[ 75 121  90 149]  <150>
[ 84 176  78 200]  <130>
[101 153 102 164]  <55>
[136 146 127 143]  <38>
[121 147 113 155]  <161>
[101 153 111 164]  <59>
[138 119 135 118]  <141>
chg <150>: [ 74 121  90 149]  1, [75]
chg <59>: [102 153 111 164]  1, [101]
chg <55>: [102 153 102 164]  1, [101]
chg <161>: [121 147 113 156]  4, [155]
chg <161>: [122 147 113 155]  1, [121]

[105  90 141 131 164 120 150 134 135 113 117 137 109 134 124 141 139 127
 109 111  81 145  93  92  64 116 168 126 119 106 127 110 107 138 154 103
 108 151  74  86 164 109 164 158 113 119 148  71 150] = <92>
[152 151  88 166 123 136  99 150 124  92 107  96 100 127 143  89 138 140
 115 110 139  78 133 172 136  89  58 169  97 170 109 130 141 153  84  81
 153  80 114 161 135 122 128 131 135 129 126  90 112] = <8>
[152 151  88 166 123 136  99 150 124  92 107  96 100 127 143  89 138 140
 115 110 139  78 133 172 136  89  58 169  97 170 109 130 141 153  84  81
 153  80 113 161 135 122 128 131 135 129 126  90 112] = <25>
chg <92>: [105  90 141 131 164 120 150 134 135 113 117 137 109 134 124 141 139 127
 109 111  81 145  93  92  64 116 168 126 119 106 127 110 107 138 154 103
 108 150  74  86 164 109 164 158 113 119 148  71 150]  38, [151]
chg <25>: [152 151  88 166 123 136  99 150 124  92 107  96 100 127 143  89 138 140
 115 110 139  78 133 172 136  89  58 169  97 170 109 130 140 153  84  81
 153  80 113 161 135 122 128 131 135 129 126  90 112]  33, [141]
chg <25>: [152 151  88 166 123 136  99 150 124  93 107  96 100 127 143  89 138 140
 115 110 139  78 133 172 136  89  58 169  97 170 109 130 141 153  84  81
 153  80 113 161 135 122 128 131 135 129 126  90 112]  10, [92]
chg <25>: [152 151  88 166 123 136  99 150 124  92 107  96 100 127 143  89 138 140
 115 110 139  78 133 172 136  89  58 169  97 170 109 130 141 153  84  81
 153  80 113 161 135 122 128 131 136 129 126  90 112]  45, [135]
chg <25>: [152 151  88 166 123 136  99 150 124  92 107  96 100 127 143  88 138 140
 115 110 139  78 133 172 136  89  58 169  97 170 109 130 141 153  84  81
 153  80 113 161 135 122 128 131 135 129 126  90 112]  16, [89]
chg <92>: [105  90 141 131 164 120 150 134 135 113 117 137 109 134 124 141 139 127
 109 111  81 145  93  92  64 116 168 126 119 106 127 110 107 138 154 102
 108 151  74  86 164 109 164 158 113 119 148  71 150]  36, [103]

[137 135  92 141 134 190 142  53 178 133] -> <174>
[117 137 144 139 121 118 110 134 121 116] -> <23>
[ 78 161 189 183  98 107  54 127 111  77] -> <98>
[ 85 149 180 172 104 113  71 125 113  87] -> <72>
[144 142 105 125 135 139 132 119 143 136] -> <119>
[134 118 108 127 134 161 148  90 152 136] -> <66>
[135  97 126 104 134 120 158 146 116 143] -> <41>
[172  78  88  61 155 117 204 170 116 179] -> <4>
chg <119>: [144 142 105 125 135 139 132 119 143 137]  10, [136]
chg <98>: [ 78 160 189 183  98 107  54 127 111  77]  2, [161]
chg <4>: [172  78  88  60 155 117 204 170 116 179]  4, [61]
chg <41>: [134  97 126 104 134 120 158 146 116 143]  1, [135]
chg <119>: [144 142 105 125 135 139 132 119 142 136]  9, [143]
chg <66>: [134 118 108 127 134 161 148  90 153 136]  9, [152]
chg <119>: [144 142 105 125 135 139 133 119 143 136]  7, [132]

[157 120 126 158 120 148 111 158 136 122] -> <133>
[194 114 159 172 137 109 130 131 103 133] -> <151>
[194 114 159 172 137 109 130 131 103 142] -> <105>
[190 116 154 180 136 129 147 159 110 131] -> <7>
[176 120 143 179 138 111 146 139 103 142] -> <60>
[131 145 130 133 134 147 115 113 135 121] -> <65>
chg <7>: [190 116 154 180 137 129 147 159 110 131]  5, [136]
chg <60>: [176 120 144 179 138 111 146 139 103 142]  3, [143]
chg <60>: [176 120 143 179 138 111 145 139 103 142]  7, [146]
chg <65>: [131 145 130 133 134 147 115 113 135 120]  10, [121]
chg <151>: [194 114 159 172 137 108 130 131 103 133]  6, [109]

[131 127 128 130 128 131] -> <103>
[126 128 127 130 128 126] -> <29>
[129 127 129 129 126 130] -> <132>
[129 128 128 126 124 129] -> <149>
[128 129 131 130 127 129] -> <69>
[130 128 126 129 126 127] -> <26>
[129 128 128 126 124 124] -> <153>
chg <29>: [126 128 127 129 128 126]  4, [130]
chg <103>: [131 127 128 129 128 131]  4, [130]
chg <103>: [131 127 129 130 128 131]  3, [128]
chg <132>: [129 127 128 129 126 130]  3, [129]

[162 153 115  85] : <138>
[ 95 133 158  86] : <44>
[162 145 115  85] : <91>
[162 145 115 102] : <115>
[ 45 143 115  65] : <94>
[ 95 133 127  86] : <74>
chg <91>: [162 145 114  85]  3, [115]
chg <138>: [162 153 115  84]  4, [85]
chg <94>: [ 46 143 115  65]  1, [45]

[173 136 104 155 185  99 115  77 134  53 163] = <14>
[153  75 121  75 101  66 172 144 142 199 143] = <43>
[133  79 120 110 124  75 130 125 143 127 163] = <37>
[152 109 115 100 159 130 108 108 155  98 136] = <95>
[136  82 166 113 100  59 155 148 159 189 127] = <52>
[157 146 120 144 178 178 102  97 122  53 146] = <102>
[147  85  91  73 121  48 134  96 136 157 176] = <125>
[153 114 119 111 174 158 113  94 148  89 128] = <49>
[155 127 131 166 183 143 115  94 140  54 140] = <71>
chg <52>: [136  82 166 113 101  59 155 148 159 189 127]  5, [100]
chg <71>: [155 127 131 166 183 143 115  94 140  55 140]  10, [54]

[165  99 129 133 120 157 100 161  99] -> <146>
[184  63 202  51 178 112 131 141 113] -> <42>
[116 127 139 118 144  90 160  99 148] -> <106>
[142 118 154  99 152  96 151 116 137] -> <33>
[192  55 182 103 133 148 114 158  96] -> <68>
chg <106>: [116 127 139 118 144  90 161  99 148]  7, [160]
chg <33>: [142 119 154  99 152  96 151 116 137]  2, [118]
chg <106>: [116 127 139 118 144  89 160  99 148]  6, [90]
chg <146>: [165  99 129 133 119 157 100 161  99]  5, [120]
chg <146>: [165  99 129 133 120 157 100 162  99]  8, [161]
chg <146>: [166  99 129 133 120 157 100 161  99]  1, [165]
chg <42>: [184  63 202  51 178 112 131 141 114]  9, [113]

[ 64  61 122 107] : <34>
[ 64  61 122 186] : <40>
[ 64  61 127 195] : <24>
chg <34>: [ 64  62 122 107]  2, [61]
chg <34>: [ 65  61 122 107]  1, [64]
chg <34>: [ 64  61 122 108]  4, [107]
chg <24>: [ 65  61 127 195]  1, [64]
chg <40>: [ 64  62 122 186]  2, [61]

[117 127 107 125 191 145] : <101>
[112 144  82 130 188 112] : <18>
[127 148  82 131 168  91] : <128>
[167 114 172 126  92 133] : <89>
[127 148  82 131 168  77] : <195>
[169 124 162 130  82 105] : <110>
[142 106 177 123 143 170] : <48>
[169 141 125 132  91  84] : <193>
[130 107 167 123 171 170] : <62>
[112 144  82 130 187 162] : <131>
chg <131>: [112 144  83 130 187 162]  3, [82]
chg <131>: [112 144  81 130 187 162]  3, [82]
chg <195>: [127 148  82 131 168  78]  6, [77]

[131 142 113 118 100 111 123 104 125 129 127 149 136 120 110 120 119 156
  47 121 120 164 124 129 164 138 141 129 124 108 141 130 138 144 131 127
 130 156] -> <84>
[128 132 126 124 123 121 127 126 130 127 125 125 127 127 122 126 128 134
 148 129 123 122 119 131 133 128 129 127 124 122 129 126 130 144 131 125
 129 132] -> <145>
[128 144 118 107 107 110 123 120 130 126 120 140 126 125 111 120 127 151
  83 128 115 125 120 133 149 131 136 126 120 106 133 125 127 144 134 121
 131 142] -> <67>
[127 109 142 123 156 153 134 136 129 127 131 110 125 135 153 137 136 100
 209 132 143 102 117 124  95 122 121 127 135 152 118 128 116 144 123 133
 129 103] -> <108>
[127 122 133 145 137 134 130 131 128 128 130 122 127 129 133 131 130 118
 158 129 131 137 123 127 108 126 124 129 130 137 126 128 124 144 129 130
 126 124] -> <113>
chg <145>: [128 132 126 124 123 121 127 126 130 127 125 125 127 127 122 126 128 134
 148 128 123 122 119 131 133 128 129 127 124 122 129 126 130 144 131 125
 129 132]  20, [129]
chg <67>: [128 144 118 107 107 110 123 120 130 126 120 140 126 125 111 120 127 151
  83 128 115 125 120 133 149 131 136 126 120 106 133 125 128 144 134 121
 131 142]  33, [127]
chg <145>: [128 132 126 124 123 121 127 127 130 127 125 125 127 127 122 126 128 134
 148 129 123 122 119 131 133 128 129 127 124 122 129 126 130 144 131 125
 129 132]  8, [126]

[134 153 122 142 177 126 145  97 126 141  96 109 138 103 120 107 174 143
  85 133 112 124 121 170 191 126 179 101 125 133 156 118 119 137]  <73>
[140 140 112 130 153 132 139 114 126 143 122  95 124 112 119 118 117 138
 102 110 127 127 133 159 158 134 151 126 116 134 144 120 127 140]  <122>
[113 113 126 116 101 121 120 150 131 130 144 162 103 138 143 125 105 124
 143 132 141 119 127 110 106 109 120 138 131 134 106 133 140 106]  <117>
[137 125 127 122 115 131 133 129 145 142 143 126 109 136 130 118  97 121
 132 119 128 128 121 130 122 136 113 138 132 130 143 127 138 127]  <96>
[134 129 125 117 122 130 126 149 153 132 145 129 132 102 130 129 141 136
 147 119 104 136 110 116 121 107 110 129 124 140 135 119 145 110]  <154>
[128 138 118 121 143 125 128 146 139 134 130 114 147  95 127 126 149 146
 131 113 112 140 121 125 140 105 123 127 116 138 135 118 141 118]  <152>
[123 121 145 124 108 120 122 149 150 118 130 155 116 132 145 128 143 128
 151 150 119 123 121 118 115 120 103 130 155 131 128 126 138 121]  <155>
[131 136 119 126 142 123 130 147 136 126 132 110 144  96 128 127 143 143
 138 115 117 137 126 132 138 103 124 135 112 141 131 116 136 120]  <178>
chg <73>: [134 153 122 142 177 126 145  97 126 141  96 109 138 103 120 107 174 143
  85 133 112 124 121 170 191 125 179 101 125 133 156 118 119 137]  26, [126]
chg <117>: [113 113 126 116 101 121 120 150 131 130 144 162 103 138 143 125 105 124
 143 132 141 119 127 110 106 109 121 138 131 134 106 133 140 106]  27, [120]
chg <73>: [134 153 122 142 177 126 145  97 126 141  96 109 138 103 120 107 174 143
  85 133 112 124 121 170 191 126 179 101 125 133 157 118 119 137]  31, [156]
chg <178>: [131 136 119 126 142 123 130 147 136 126 132 110 144  96 128 127 143 143
 138 115 117 137 126 132 138 102 124 135 112 141 131 116 136 120]  26, [103]

[137 133 155  84 159 146 122 110 105 129 119 133 111 151 139 162] -> <46>
[134 163 127 113 139 151 122 126 119 110 106 123 129 133 143 142] -> <166>
[126 128 117 148 105 120 119 114 126 117 140 148 112 124 135 117] -> <81>
[123 103 112 153 114 108 116 127 122 125 148 159 128 138 138 118] -> <184>
[105 130 170 113 148 132 120 118 104  80 129 134  94 141 169 149] -> <159>
[135  89 147 136  92 118 153 124  98 174 148 112 121 107 109 115] -> <100>
[114 115 170 146 131 122 170 144 152 136 111 111 141 114 151 162] -> <121>
[105 138 151 118 146 107  93 105 124 100 125 157  97 145 142 121] -> <179>
[117 114 123 154 116 110 104 133 148 109 129 133 116 127 116 121] -> <85>
[153 124  71 127 106 119 196 186 169 192 133  70 146  69  92 115] -> <47>
chg <46>: [138 133 155  84 159 146 122 110 105 129 119 133 111 151 139 162]  1, [137]
chg <179>: [105 138 151 118 146 107  93 105 124 100 125 157  97 145 143 121]  15, [142]
chg <100>: [135  89 147 136  92 117 153 124  98 174 148 112 121 107 109 115]  6, [118]
chg <179>: [105 138 151 118 146 107  93 105 124 100 125 157  98 145 142 121]  13, [97]
chg <81>: [126 128 117 149 105 120 119 114 126 117 140 148 112 124 135 117]  4, [148]
chg <81>: [127 128 117 148 105 120 119 114 126 117 140 148 112 124 135 117]  1, [126]

[178 103 151 142  93 188  80  80 170]  <182>
[115 145 141 136  79 145 120 137 116]  <156>
[170 110 152 149 117 154 108  79 159]  <78>
[184 106 165 157  91 178  91  65 169]  <158>
[122 133 129 121  74 173  94 145 128]  <134>
[153 115 138 133 107 163 100 106 150]  <123>
[180  88 127 125 148 168  88  87 177]  <10>
[173  98 135 134 142 155 102  86 167]  <177>
[132 141 157 147  48 173 101 119 128]  <12>
chg <158>: [184 106 165 157  92 178  91  65 169]  5, [91]
chg <123>: [153 115 138 133 107 163  99 106 150]  7, [100]
chg <12>: [132 140 157 147  48 173 101 119 128]  2, [141]
chg <134>: [122 133 129 121  74 173  94 145 129]  9, [128]
chg <10>: [180  88 127 125 149 168  88  87 177]  5, [148]
chg <177>: [173  98 135 134 142 154 102  86 167]  6, [155]
chg <134>: [122 133 129 121  74 173  93 145 128]  7, [94]

[103 145 109 112] = <76>
[129 122 111 119] = <107>
[153  44 200  72] = <209>
[112 145 109 112] = <212>
[100 125 104 113] = <11>
[ 98 187 111 199] = <53>
[136 129  86 108] = <210>
[118 150 127 125] = <97>
[116 183 103 138] = <104>
[113 180  95 162] = <87>
[125 134 104 139] = <191>
[ 98 154 111 199] = <206>
chg <11>: [100 124 104 113]  2, [125]
chg <210>: [136 129  86 107]  4, [108]
chg <209>: [153  43 200  72]  2, [44]
chg <210>: [136 128  86 108]  2, [129]
chg <53>: [ 97 187 111 199]  1, [98]

[ 93 101 120 128 115 144  91] -> <88>
[ 93 101 120 128 163 126 101] -> <22>
[ 93 101 118 128 163 126 101] -> <50>
chg <50>: [ 93 101 118 128 163 127 101]  6, [126]
chg <88>: [ 93 101 120 128 115 143  91]  6, [144]
chg <22>: [ 93 101 120 128 163 125 101]  6, [126]
chg <88>: [ 92 101 120 128 115 144  91]  1, [93]
chg <50>: [ 93 100 118 128 163 126 101]  2, [101]
chg <22>: [ 93 101 120 128 162 126 101]  5, [163]
chg <88>: [ 93 101 119 128 115 144  91]  3, [120]

[139 127 126 126 128 126 129 131 144 135 143 144 143 127 130 127 130 150
 125 132 145 137 129 147 127 127 137 128 128 149 147 139 126 156 130 148
 128 128 136 140 126 132 127 128 128 143 153 156 145 128 127 137 129 128
 166 148 127 128]  <194>
[127 151 128 129 134 126 128 127 128 143 127 137 126 140 144 147 154 130
 130 129 127 128 127 129 127 128 134 138 126 158 128 127 138 150 127 127
 134 128 130 128 154 131 129 129 128 127 127 140 126 128 127 126 128 183
 166 128 151 127]  <82>
[159 127 127 142 147 155 154 140 128 126 128 139 128 127 142 127 127 133
 174 128 128 132 136 146 143 160 154 127 127 141 137 132 128 157 156 140
 129 127 142 128 128 129 128 128 129 142 153 127 136 128 138 144 149 125
 127 148 128 137]  <163>
[152 125 126 127 136 153 155 149 128 134 145 143 126 126 158 128 127 129
 161 133 127 128 131 150 150 126 152 130 128 145 127 139 128 144 127 144
 129 129 127 128 128 134 128 138 128 129 146 128 126 127 128 144 130 127
 127 146 126 128]  <64>
[126 150 139 128 129 127 127 128 128 126 128 130 138 139 126 127 155 135
 126 146 128 128 134 128 128 126 127 134 137 126 128 130 129 130 136 127
 146 128 141 137 132 127 131 130 155 127 125 127 144 128 132 127 142 147
 127 129 153 138]  <183>
[127 153 141 128 127 132 154 149 128 145 148 142 133 129 133 127 130 129
 126 145 143 126 137 150 151 126 145 141 127 126 128 147 144 129 127 133
 146 134 127 126 127 135 128 145 132 128 128 128 133 135 127 128 128 127
 126 132 149 127]  <27>
[131 127 152 128 129 143 128 143 128 126 127 131 143 127 126 127 126 145
 128 149 128 128 136 131 148 131 127 127 138 126 134 148 126 129 162 127
 145 128 144 146 127 128 126 142 156 140 126 128 149 129 138 127 147 127
 127 128 127 129]  <13>
[126 155 128 141 147 128 133 128 128 148 128 143 126 145 161 152 156 128
 155 128 127 137 128 127 128 127 153 141 127 169 128 127 149 156 126 145
 128 129 129 129 160 135 127 127 128 128 127 158 125 135 127 143 126 195
 175 128 158 129]  <9>
[126 127 153 129 128 127 128 128 128 127 128 128 150 127 126 127 133 151
 125 152 144 127 128 128 128 143 126 128 141 127 145 149 128 129 165 126
 131 128 146 145 127 128 127 144 156 140 128 128 154 127 129 129 151 126
 128 128 126 139]  <2>
[128 157 127 128 147 127 128 128 144 138 128 135 126 133 130 146 161 141
 130 128 129 132 127 127 128 127 128 129 127 167 127 128 127 156 127 128
 147 128 137 142 160 134 139 128 140 127 128 156 126 135 128 127 127 196
 175 129 156 126]  <58>
chg <2>: [126 127 153 129 128 127 128 128 128 127 128 128 150 127 126 127 133 151
 125 152 144 127 128 128 128 143 126 128 141 127 145 149 128 129 165 126
 131 128 146 145 127 128 127 144 156 141 128 128 154 127 129 129 151 126
 128 128 126 139]  46, [140]
chg <194>: [139 127 126 126 128 126 129 131 144 135 143 144 143 127 130 127 130 150
 125 131 145 137 129 147 127 127 137 128 128 149 147 139 126 156 130 148
 128 128 136 140 126 132 127 128 128 143 153 156 145 128 127 137 129 128
 166 148 127 128]  20, [132]
chg <82>: [127 151 128 129 134 126 128 127 128 143 127 137 126 140 144 147 154 130
 130 129 127 128 127 129 127 128 134 137 126 158 128 127 138 150 127 127
 134 128 130 128 154 131 129 129 128 127 127 140 126 128 127 126 128 183
 166 128 151 127]  28, [138]
chg <183>: [126 150 139 128 129 127 127 128 128 126 128 130 138 139 126 127 155 135
 126 146 128 128 134 128 128 126 127 134 137 126 128 130 129 130 135 127
 146 128 141 137 132 127 131 130 155 127 125 127 144 128 132 127 142 147
 127 129 153 138]  35, [136]
chg <82>: [127 151 128 129 134 126 128 127 128 143 127 137 126 140 144 147 154 130
 130 129 127 128 127 129 127 128 134 138 126 158 129 127 138 150 127 127
 134 128 130 128 154 131 129 129 128 127 127 140 126 128 127 126 128 183
 166 128 151 127]  31, [128]

[173 150 119 129 114] = <15>
[155 118 133 121 124] = <112>
[101 141 124 116 170] = <6>
[ 94 132 133 124 160] = <127>
[130  59 139 160 161] = <147>
[128 132 128 138 126] = <75>
chg <15>: [174 150 119 129 114]  1, [173]
chg <147>: [131  59 139 160 161]  1, [130]

[132 131 104 159] = <168>
[105 191 125 171] = <180>
[ 87 136 110 160] = <31>
[132 172 108 171] = <21>
[105 146  98 160] = <198>
[ 98 116 128 155] = <188>
[125 210 176 156] = <17>
[189 166 156 105] = <208>
[141 133 120 130] = <35>
[105 108 110 130] = <189>
[104 137 124 150] = <93>
chg <180>: [105 191 124 171]  3, [125]
chg <21>: [133 172 108 171]  1, [132]
chg <180>: [105 191 126 171]  3, [125]
chg <93>: [104 137 124 149]  4, [150]
chg <208>: [189 167 156 105]  2, [166]
chg <198>: [105 146  99 160]  3, [98]

[ 78 171 116 141 110  58 100 109 163 166] -> <129>
[116 169 121 137 119  74 114  95 174 155] -> <56>
[ 78 151 122 102 115  86 106 107 173 153] -> <114>
[105 166 118 130 121  86 102 101 173 168] -> <143>
[ 73 187 117 183 121  64  99  89 160 166] -> <79>
[ 79 152 117 118 108  62 113 119 170 162] -> <176>
[ 84 162 119 131  99  79 106  89 160 166] -> <164>
[ 90 160 120 144 119  77 111 111 157 161] -> <135>
chg <129>: [ 78 171 116 141 110  58 100 109 163 165]  10, [166]
chg <143>: [105 166 118 130 120  86 102 101 173 168]  5, [121]
chg <56>: [116 169 121 137 119  74 114  95 175 155]  9, [174]
chg <143>: [105 166 118 130 122  86 102 101 173 168]  5, [121]
chg <79>: [ 72 187 117 183 121  64  99  89 160 166]  1, [73]
chg <143>: [105 166 118 130 121  86 103 101 173 168]  7, [102]
chg <164>: [ 83 162 119 131  99  79 106  89 160 166]  1, [84]

[ 79 153 121 126 182 130  79  91  95 113 159 145  68  72 168 123 157  65
 146  65 108 138 174  89 124 156 173 117 147 186 139]  <83>
[ 91  81 102  95  93 106 162  65 107 134 182 132 176 118 109 151 186 108
 138 170 101 183 125  99 115 186 137  90 155 157 179]  <5>
[160 179  79 110 160 135 181 106  94 149 171  78 179 165 124 175 106  71
  98 132  77 101 143 109 160 156  86  86 124 153 177]  <86>
chg <5>: [ 91  81 102  95  93 106 162  65 107 134 182 132 176 117 109 151 186 108
 138 170 101 183 125  99 115 186 137  90 155 157 179]  14, [118]
chg <5>: [ 91  81 102  95  93 106 162  65 107 134 182 132 176 118 109 151 186 108
 138 170 101 183 125  99 115 185 137  90 155 157 179]  26, [186]
chg <5>: [ 91  81 102  95  93 106 163  65 107 134 182 132 176 118 109 151 186 108
 138 170 101 183 125  99 115 186 137  90 155 157 179]  7, [162]
chg <86>: [160 179  79 110 159 135 181 106  94 149 171  78 179 165 124 175 106  71
  98 132  77 101 143 109 160 156  86  86 124 153 177]  5, [160]
chg <83>: [ 79 153 121 126 182 130  79  91  95 113 159 145  68  72 168 123 157  65
 146  65 108 139 174  89 124 156 173 117 147 186 139]  22, [138]

